In the data rows, 128 means zero.
Some points, each followed by its number:
[100  52  81 156 120  67 169 155  83  83 133 104 155 166 125 157 158 149
  53  90  61  95 140 122 146 176 132 158 210 144 105  97 165  93 223 160
 162 122 152 110  91 145 149 204 211 108 123 179 116 101 104 100 191 173
 148 150 108 160  95 136 113  84  46 168] 0
[ 66  82  86  75 121 141  26  57 108 103  67  63  67 125  75  81  95 126
 128  83 118 110 120 108 139 133  86  93 150 100  20  41  98 158  94  75
  62  61 121 139  84 119 121  57  88 122 161 158 139 167 168 155  83 137
  92  79 118 126 150 142 116 126 135  96] 1
[118  55 126 114 213 223 150 134  92 117 113 121 183 118  49 102  94 107
  75  80  95  60  43  84  57 116 127  69  94 115  76  59 140 108  97 102
 118 155 129 147 158 119 114 113 141  39  90 119 184 140 159 133  53  84
 136 134 138 127  91 125 105  95 164 129] 2
[ 74 105 136 130 107 123 143  79  89  90  80 144 114  85 133 114 135 164
 186 146 172 143 122 202 232 170 134  78  38 120 222  84 128 125 112 131
 125 114 106  76  89 103  82 147 163 162 102  70 145 148 142 103 184 156
 192 150  95 108 132 186 191 152 135 114] 3
[145  65 148  92  91 105 182 109 196 115  92 151 198 171 193 158 158  95
 187  81 135 157  80 173 156 150  63 139 139 129  67 182 169 119 169 178
 190 124 149 121 180 232 114 124  83 204 142 117 109 129 136 131 228 241
 156 140 163 145 136  54 108 222  89 142] 4
[175 193 140 134 137 159 185 246 177 163 203 129 131  90 168 160 130  90
 110 190 154 156 165 181  61 176 241 216 197 243 176  96 132 145 185 212
 167 145 121 143 113 211 255 229 250 193 147 157 153 157 113  93  99 125
  54 168 158 122  98 130 147 104 141 144] 5
[100  88 113  84 109 101 141 141 109 178 123 143 206 110  65 131  96  62
 113 142 124  92 120  93 110  59  72 131 117 123  95 105 101 107 155 123
  94 110  92 114 131 154 127 118  74 116 147 110 118 112 133 176 114  91
  22 111 152 148 127  79  65  43  66  98] 6
[154 193 100 129 170 149 134 239 187 143 206 103 134 141 244 207 139 117
 173 208 187 207 110 145  59 139 118 133 195 255 161 108 156 151 159 196
 221 221 183 162 126 231 215 174 205 113  98 117 150 120  86 154 167 220
  89 116 120 150  97  99 140 101 129 116] 7
[117 102 110 171  87  77  55 102  79  98 119 116 154 158 156 143 115  76
 152 174  59  67 123 124 174 143 131 138 138  56 132 133 126 110 127 161
 210 134 133 148 113  46  44 109 114 110 144 125 152 171 111  17  51  38
 114 156 156 151 122 110 115  68 184 154] 8
[164 152 140 126 144 134  61  87  93  86 152 134 128 179 133 137 155 143
 107 102 140 172 154 120  80  46 141 133 127 162 107 133  83 141  60  55
 138 165 121  97 119 107 117 121  74  71 106 138 158 121 165 158 143 135
 178 162 112 122 158 123  88 137 124 122] 9
[218 143 118 161 120 118 111 156 149 158  97 139 119 110 169 123 144 113
  70 146 138  80 128 177  82  93  95 179 161 161 182 172 153 189  75  63
  96 126 171 155 124 148 221 158  84 120 136 112  90 102 120 178 101 148
 189 169 125 110  87 106 125 161 170 165] 10
[ 65  66 106  97 130 144  49  56  85 157 146 133  94 120  89  24  91  90
   0  36  55  46  46  48  90 136  55  74  81 128 136 139 145 147  86 110
 163 140 116  98  89  61  78  61  36  78 125 132 121 125 107  82  97 129
 113 108  95  80  96  82  69 109 150 147] 11
[103 184 142  92  46  92 104 157 159  92  83  64  77  50  77  97 122 150
 138 128 112 117 124 131 126 132 140  91 125 129 170 139 188 134 166 208
 137 126 134 213 226 179 155 125 153  98 150 135 112 166 174  77 148 145
 119 144 150  92 108 129 156  71  83  26] 12
[162 167  88 151  87 108 162 106  94  95  68  90 120  80 135 127  99 125
 165 163 161 157 180 158 137 104 143  63  61 112 173 104 145  98 159 161
 131  77  66 200 143  67  72 108 145 124 169 125 147 169 157  90 178 100
 110 127 120 129 141 129 166 122  93  85] 13
[162 138 176  88 199 122 149  86 115 132 186 102 127  99 158 157  81 116
 106  72  56 172 145  97  88 117 255 121  72 138 174 120 147  71  75 184
 104  59 101 137 136  71 154  89 109 157 139 212 165  67 118  70  53 131
 166 141 154 132  94 131 165 138  61 230] 14
[165 142 241  87 111 115 151 124 165  94 132 127 174 118 116 156 196 156
 168 103 160  85  76 158 138 191 187 140 151 123  80 173 169 160 134 170
 166 128  51 104 186 214 143 134 109 116 131 147 110  81 106 175 184 186
 111 135 187 144 159 159 107 131 145 132] 15
[ 70 110 140 165 150 152 198  47  74 138  98 146 162 125 149 235 162 136
 152  87 128 102  77  36 101  75  90  99 116 113 134 141 133  85 115 104
 132 214 140 158  77 111 111  89 158 102 113 138 125 122 159 112  80 100
  75  58 118 123 127 104  92  83  87  61] 16
[ 95  85 148 146 168 136 122 166 166 106 120 136 102  76  43  78 140 144
 130  88  84 159 218 164 154 136 154 130 133 124 123 155  35 109  51 134
 161  77 129 143 133 126 100 133 115  96 141  83  78 152 151 149 137 145
 175 152  95  76 132 148 159 179 102  82] 17
[128 138 169 156 149 130  71 165 173 131 159 127 125 136 121 129 109 109
 113 155 190 161 122 136 167 160 204 188 153 146  90 103  64 218 153 136
 161 125 117 133 135  69  66 121 119 121 129 113 117 116 164 167 111  86
 115 113 109 102 112 102 146 183 125  98] 18
[ 91 112 137 174 132 105 133 116 138 140 164 214 147 101 160 156 151 123
 188 195 215 142  75 117 117 141 132 132  78 129 211 141 136  51 110 120
  92  75 118 110 138 126  92 115 142 183 105 114 136 101 110 131 191 106
 137 150 124 106  83 141 154 163 147 154] 19
[133 190 162 120 103 133 173  75 150 141 107 150 106  74 148 146 119 132
 185 161 143 215 217 154 218 151 183 148  97 113 173  86 217  97 127 203
 156  99  80 125 156 129 122 185 241 173 144 193 185 163 132  65 190 123
 188 172 147 107  94 178 191 128 116 123] 20
[ 39  37  29  37 109 131 102 122 106  63  81 121 120 104  59 101 115 107
 141  74  54 142 178  95 114 130 134  74 138 101 106 103 124 147  99 135
  50 132 111  28  25  79 114 124 181 152 100  62  75 118 118 124 102 172
 132 166 205 150 153 113 112 130 113  79] 21
[127 163 145 101 111  95 222 139 178 178 117 176 155 153 168 115 100  63
 186 130 152 131  82 178 202 183 142 151 168 194 199 167 162  82 119 111
 129 158  91 145 130 195 172 169 158 133 137 147  83 109  95 136 134 102
 166 133 104 116 105 111 149  98 104 124] 22
[ 96 161 110 109 157 138  77  76  75 128 133 137 135 160 113 131  72 116
 114 121  91 126 207 146  85  89 116 110 128 180 154 124  48 151 114  84
  71  78 192  57  52  80 138 134 187 137 140 141  79 126  81  98  26 101
 107 110 116 116 120 144 178 185 189 125] 23
[124 132  99 112 107  99 106  88  92 138 123  99  70 102 147 139 152 121
 100  80 114 114  84 101  57 104 130 132 101 101 109  92 128 188 135 110
 123 104 175 155 164 151 133  88  61  68 109 121 142 159 119 146 137  69
  92 133 148 104 102  80  92 167 135 105] 24
[ 49  51 141 128 142 127 148  56 150 154  82  59 118 124 118 105 106  45
 111  48 117 146 103 155 200 203 144 148 128 114 116 122 152  98 114 105
 104 112 110 122 152 201 143 135  60 114 113 113  68  97 124 151 132  94
  70 211 182 136 118  74 108 153 126  60] 25
[ 99  93  97 130 122  88 183 139  28 130 199  94 125 127 108 122 103  99
  59  60  39  75  99  30  58 111 128 101  86  98 137 142 167 103 208 128
 113  96 121 115  89 152 144 167 167  89 156 114  86 102  74 106 198 166
 112 122 103 114  90 141 118  56  29 118] 26
[149 210 194 128 167  99 100 107 145 111 143 149 145  79 128  52  54 138
 123 130 166 197 171 107 124  73 167 150 104  64 108 149 222 150 164 225
  97 132 148 113 191  93 134 145 148 159  90  99 117 110  97  49 113 223
 204 151 142  60 122 182 151 169  91 139] 27
[ 49 124 122  85 100 138  92 114 122 113  58  48  25  81  79 123 100  59
  97  98  87 115 164  82 107  97 112  72 116 143 102 139  80 110  99  83
  99 154 119  68  88 119 152 180 157  93 127 111  96 156 127 127 125 148
  89 108 120 119 113 124 120  82 134 104] 28
Which five points above are nearest to each new point, looking only along the 5 directions in which the numbered points spread most? Their numbers follow each, nearest first.
[142 153 134 194  92  65  94 148  54 123 181 131  78 136  90 118 129 144
 120 164 158 146  95  51  91 115  67 133 175 102  77 136 167 140 230 120
 110 157 114  90  57 155 114 105 190 193 167 139 112 103  45  37  97  99
 100 143  76 100  90  86 119 100 114 129] 16 8 0 6 26
[173 104  94  75 103 181  98 126 141 144 170 162 195 164 109 191 113 148
 161 143 128 137 154 129  86 127 124 160 122 130  91 173 116  80 154 180
 153 149 157 114 184 142 201 218 125  78  96 125  51 154 207 129 152 149
 116 150  75 216 153 162  95 104 137 179] 22 10 12 15 18
[131  97 140 175 144  98  81 168 118  87  76 147 120 152 142  92 154 120
  98  95  83  91 155 143  97  42  65 125  79 105  95 114 120 147  77 145
 175  88 125 112 102 125 119  78 109 148 150 105  96 105 129 151  59  55
 134 129  81  75 118 136 169 156 182 136] 9 24 18 8 2
[151 199 134 161 100 142 250  68  79  89  51 116  56  82 202 198 155 234
 255 235 127 162 172 161 255 162 107  95  66 112 168 100 155  73 180 178
 159 149 136 246 207  99  73 182 255 189 112 141 176 154 183 131 255  87
 147 164 179 130 148 177 141 129 206 154] 20 27 13 3 19
[120 127 110  83 131 174 104 126 103 177 244 144 118 139 217 170 113 101
 139 153 140 145 170 159  69 128 124  98 135 184 152 145 175  61  60  95
 131 227  74  79 137 187 158 156 155 136  88  90 139  88 128 131 111 143
  97 133  83 127 125  93  64  28 153 114] 10 22 24 18 6
[ 40 109 209 110 117 161  66 111 162 141 177 178 145 146 165 205 227 192
 102  95 173 152  83 174 122 104  89  75 193 141 206 224 191 123 173 134
  81 157 195 217 138  26   0  47 135 223 216 182 191 173 107 113 143 210
 111  80 245 157 255 120  86  92 165 110] 19 24 8 15 22
[139 179 113  53 130 178 255  73  74 134 255 196 189 190 113 118 175 168
 155 153 212 141 137  94 107 107 110 118 122  91  95 168 214 137 102 176
 118 107 110 130 146 104 160  31  88 125 122 135 117 110 129 150 112 201
 168 102  97 114 192 190 147 144  91  86] 19 8 22 27 24
[203 171 114  32 172 109 169  75 153 183 207  34  71 126 201 166 156 187
 148 137 129 170 149  89 105  75 126  77  74  92 109 129 182 125  86 170
 115  92  87  68 163 140 172  66 103 145  97 183 195 104 144 158 110 180
 163 118 152 171 172 156 127 160  83 194] 19 27 8 14 18
[127 147 124  99 143 149  87 169 191 138  94 138 139 142  70  64  89 106
 117 132 105  68 123  86  50  80 126 110 128 143 132 150  61 164 137 152
 145 124 182 114  81  75 138  92  55 119 155 158 155 165 109 111  60 108
 129 124 124 126 109 119 158 172 132 125] 9 24 23 18 2
[181 144 147 117 138 182  84 191 168 137 159 100  56  96  92  46  71  91
  67 172 127  51  56 145  99  81  74 151 165  90 107 123 163 168 175 166
 150 157  92 182 181 141 159 116  86 105 144  85 145  79 123  87  83 150
 120 117 173 166 194 107 119  70 115 133] 24 6 16 9 10
[215 220 169 131 156 187 254 204 239 255 155 154 153 158 200 105 116 131
 157 103 179 136  78 150 135 157 168 217 203 179 175 134 123  94 149 135
 104 224  55 129  35 133 206 184 225 181 104  80  64 133 145 136  64  72
 120 154 198 232 192 137 107  71 156 168] 7 22 5 10 18
[ 74  63  51  70  72  78 136  92 104  44  64 138 107  78  96 115  77  49
 147 158 149 142 141 173 108  99 118 181 133 144 180 122 112  79  98 137
 173 125 120 102  83  70 111 159 168 168  86  86 114 124 146 156 174  51
  75  82 101 118  80 122 132 142 161 180] 17 12 28 13 8
[ 87  99 136  50  80  77 137  68  94 104  91 131 158  96  23  87 154 135
 159  89 110 139 118 117 120 159 123 140 114 133 101  92  86 106 132 139
 151 128 115 157 128  78  73 114 120 169 102 119 103 118 150 197 154 142
  97 100 113 118  83  31  98 152 133  76] 25 24 6 17 1
[164 127 153 212 185 126  84 138 146 179 175 158 141 130  90  50 109 121
  61 108  76  83 179 185 161 108  92 113 102 147 106 160  99 165  87 112
 136  84 136  79 112 112  96 113  97 180 138  88 121 104 104 181 110 125
 105 102 165 150 127 142 121 186 145 117] 9 18 24 17 10
[206 140  99 155 128 118 127 132 116 180 135 142 132 150 174 131 165 176
  55  75 129  67 146 214 128 118  92 116 147 106 104 188 128 203 132  59
  58 153 168  97 106  70 110  64  23 156 144 122 165 126  71 184 130 130
 102  89 113 114 108 172 176 143 147 178] 9 24 18 10 2
[112  99  88  74 135 213 133 174 140 171 142 111 111 117  98 120 109 111
 214 198 123  56  60  96 126 102  36  86 137 125  83  93 101  48 113  57
  70 166 146 160 134 103  57  68  92 138 117  97 102  95 115 103  69  76
 120 141  99 145 141 103 139  83 158 153] 24 2 9 6 16
[ 52  47 128  36 104 141 181 134 138 138 118 101 138 129  83  86 163 112
 113  58 115 106  98 188 185  95  73 129 105 136 101  84 124 122 148 161
 104  80  93 152 188 179 146 136  63 149 174 153 139 130  64 104 137 148
  74  89 143 158 132 101 139 140 115  92] 25 6 12 24 15
[198 153 121 109 102 134  96 167 144 109 120 122 108 116 137 128 144 124
  57  97 112 138 174 126  62 116 200 154  34  78  68  91 126 191  64  87
 179  97 110 113 117 175 162 100  66  73 118 135 149 157 148 183 124 118
 147 102  75  90 154 130  70 146 117 134] 9 24 18 10 17
[194 107  92 131 107 121  81  89  62  79  62 107 125 131 136 139 132  80
  92 115  63 102 114  94 134 127 153 103  66 115 124 106 113 154  81  89
  77  93 145 100  69  89 137 142 124  65  97 114 128 120 116 163  57  82
  95  72  74  82 116  80  69  89  94 176] 2 24 8 16 9
[190  90 118 139 100 106 141 139 173 214 186 137 181 156 126 194 132 134
 172 142 115 125  89 114  94 161 130 179 152  93  88  95  87 152  96 136
 218 141 188 106 172 191 229 192 200 128  83 168  81  84 150 122 215 205
 206 228  94 176 109 171 154 190 204 255] 22 15 10 19 18
[175 156 115 130 138 124  71 154 176 144  76  83 124 191 175 126 145 128
  56 116 157 126 161  85  86 130  88  77 103 106  97 175 100 193 104  88
  74 121 138  85 148 125  93  94 107 142 142 117 131 113  77 134  68 127
 114  85 100 125 113 105 159 193 149 134] 9 18 24 10 17
[191 145 130 155 126  99  87 153 162 145 126 135 160 193 128 114  84  64
  97 148 143 155 218 163 140 152 114 102 103 112  86 159 104 186 110  71
 101  50 108 131  84  34  76  96  87 104 105 129 129 135 144 139  79  87
  93  42  56 118 131 128 100 133 115 125] 9 18 24 17 23
